Read these off the grid that follows.
1) Report the 1st entry, reading row by row.
2) Report the bottom-left entry.
3) Report the second entry on the main diagonal.
4) Report the 2nd largest entry.
5) Report the largest entry in the last row.
6) Report the entry directly above the largest entry.
7) Report the entry directly above the centre entry.
8) Report the last entry, reading row by row.
array([[123, 114, 143, 113, 133, 139, 120, 114, 130],
       [114, 116, 131, 141, 121, 119, 118, 115, 145],
       [134, 130, 151, 133, 115, 113, 115, 143, 117],
       [150, 127, 138, 108, 119, 127, 144, 123, 143],
       [110, 116, 144, 118, 134, 138, 134, 146, 133]])
1) 123
2) 110
3) 116
4) 150
5) 146
6) 131
7) 121
8) 133

Questions about the table below. Indices start at 1.
1) Give the entry in row 3 and column 1.
2) Give the bottom-right entry.
3) Give the entry in the top-left corner.
4) Give the entry just right of the largest entry.
5) Give the entry at row 2, column 2.
6) Give the entry at row 1, column 3.
7) Give the top entry of the column that holds the smallest entry.
8) Give the entry in row 3 and column 2.
[[129 130 128 136 132 132 126 128 111 109 130 125 129]
 [128 134 126 130 125 134 126 129 136 121 130 130 120]
 [140 114 120 129 126 127 128 126 132 129 121 129 131]
 [133 132 119 132 128 130 128 130 133 123 128 127 119]
 [129 128 126 133 124 132 124 131 127 123 121 122 125]
 [144 125 117 130 133 127 139 125 129 128 123 134 141]
 [128 132 129 131 135 132 133 128 117 119 129 130 128]
 [115 130 126 132 127 124 110 128 137 133 120 117 107]
 [145 120 120 126 121 123 130 125 123 136 119 126 128]
 [130 130 125 125 129 127 128 136 141 125 128 122 121]
 [132 133 130 125 134 128 134 129 121 118 122 128 125]
 [132 125 125 129 123 129 121 133 138 125 123 116 118]
 [132 128 133 128 128 139 138 127 129 116 135 129 116]
 [141 139 127 124 144 126 141 119 123 141 122 122 133]
 [131 135 128 136 125 131 120 129 142 132 120 118 118]
 [121 123 128 130 132 117 126 129 115 124 124 131 128]]
1) 140
2) 128
3) 129
4) 120
5) 134
6) 128
7) 129
8) 114

[[148 128 132 135 148 119 147 141 119 119 125 123 126 116]
 [126 128 137 137 129 131 130 129 130 128 138 127 124 133]
 [124 126 128 127 118 131 122 128 131 133 131 130 131 132]
 [136 138 120 120 136 133 130 130 133 136 118 138 141 130]
 [125 125 126 127 126 125 126 125 125 124 126 124 123 125]
 [139 130 128 130 147 121 140 132 121 118 122 124 124 119]
 [144 121 137 137 128 122 140 146 122 127 135 124 129 122]
 [132 130 132 133 138 126 134 129 126 124 129 126 125 126]
 [146 131 130 133 155 119 147 136 118 115 121 123 124 115]
 [152 109 150 151 137 107 154 154 107 109 142 107 110 108]]
Indices start at 1.
Read off the entry at row 1, column 3.
A: 132
The entry in the top-right corner -> 116
Read off the entry directly below 155.
A: 137
The entry in the top-left corner: 148
Read off the entry at row 3, column 1.
A: 124
Read off the entry in the bottom-right corner.
A: 108
The entry directly above the largest entry is 138
Read off the entry at row 1, column 2.
A: 128
The entry in row 2 and column 3 is 137
The bottom-left entry is 152
The entry at row 3, column 3: 128
Read off the top entry of the column that holds the largest entry.
A: 148
Read off the entry at row 2, column 1.
A: 126

Read these off the matrix that follows. Indices start at 1.
1) Find the entry in row 3 and column 1.
2) Find the entry directly above the smallest entry.
3) Find the top-left entry.
4) Find the entry at row 3, column 2.
5) Find the entry in the top-right corner.
6) Find the entry at row 2, column 1.
7) Find the entry at row 1, column 2.
8) Find the entry directly above the centre entry.
[[130 141 123 110 120 143 107 146 144 145 132 109 116]
 [121 129 147 145 142 100 149 110 126 126 135 153 125]
 [131 134 145 151 136 112 148 127 125 129 125 143 133]
 [135 122 146 143 144 123 146 131 132 129 131 151 133]
 [138 133 119 123 114 124 119 142 140 137 123 103 117]
 [141 120 113 124 131 153 130 136 137 117 129 124 135]
 [140 137 103 129 113 140 119 138 116 135 119 111 128]
 [147 127 119 137 121 132 128 130 123 129 112 117 127]
 [130 133 122 131 107 121 119 136 122 144 119 103 120]
 [123 135 133 132 129 134 132 131 128 134 146 131 128]
 [129 145 145 150 147 111 144 114 119 142 127 144 131]]
1) 131
2) 143
3) 130
4) 134
5) 116
6) 121
7) 141
8) 119
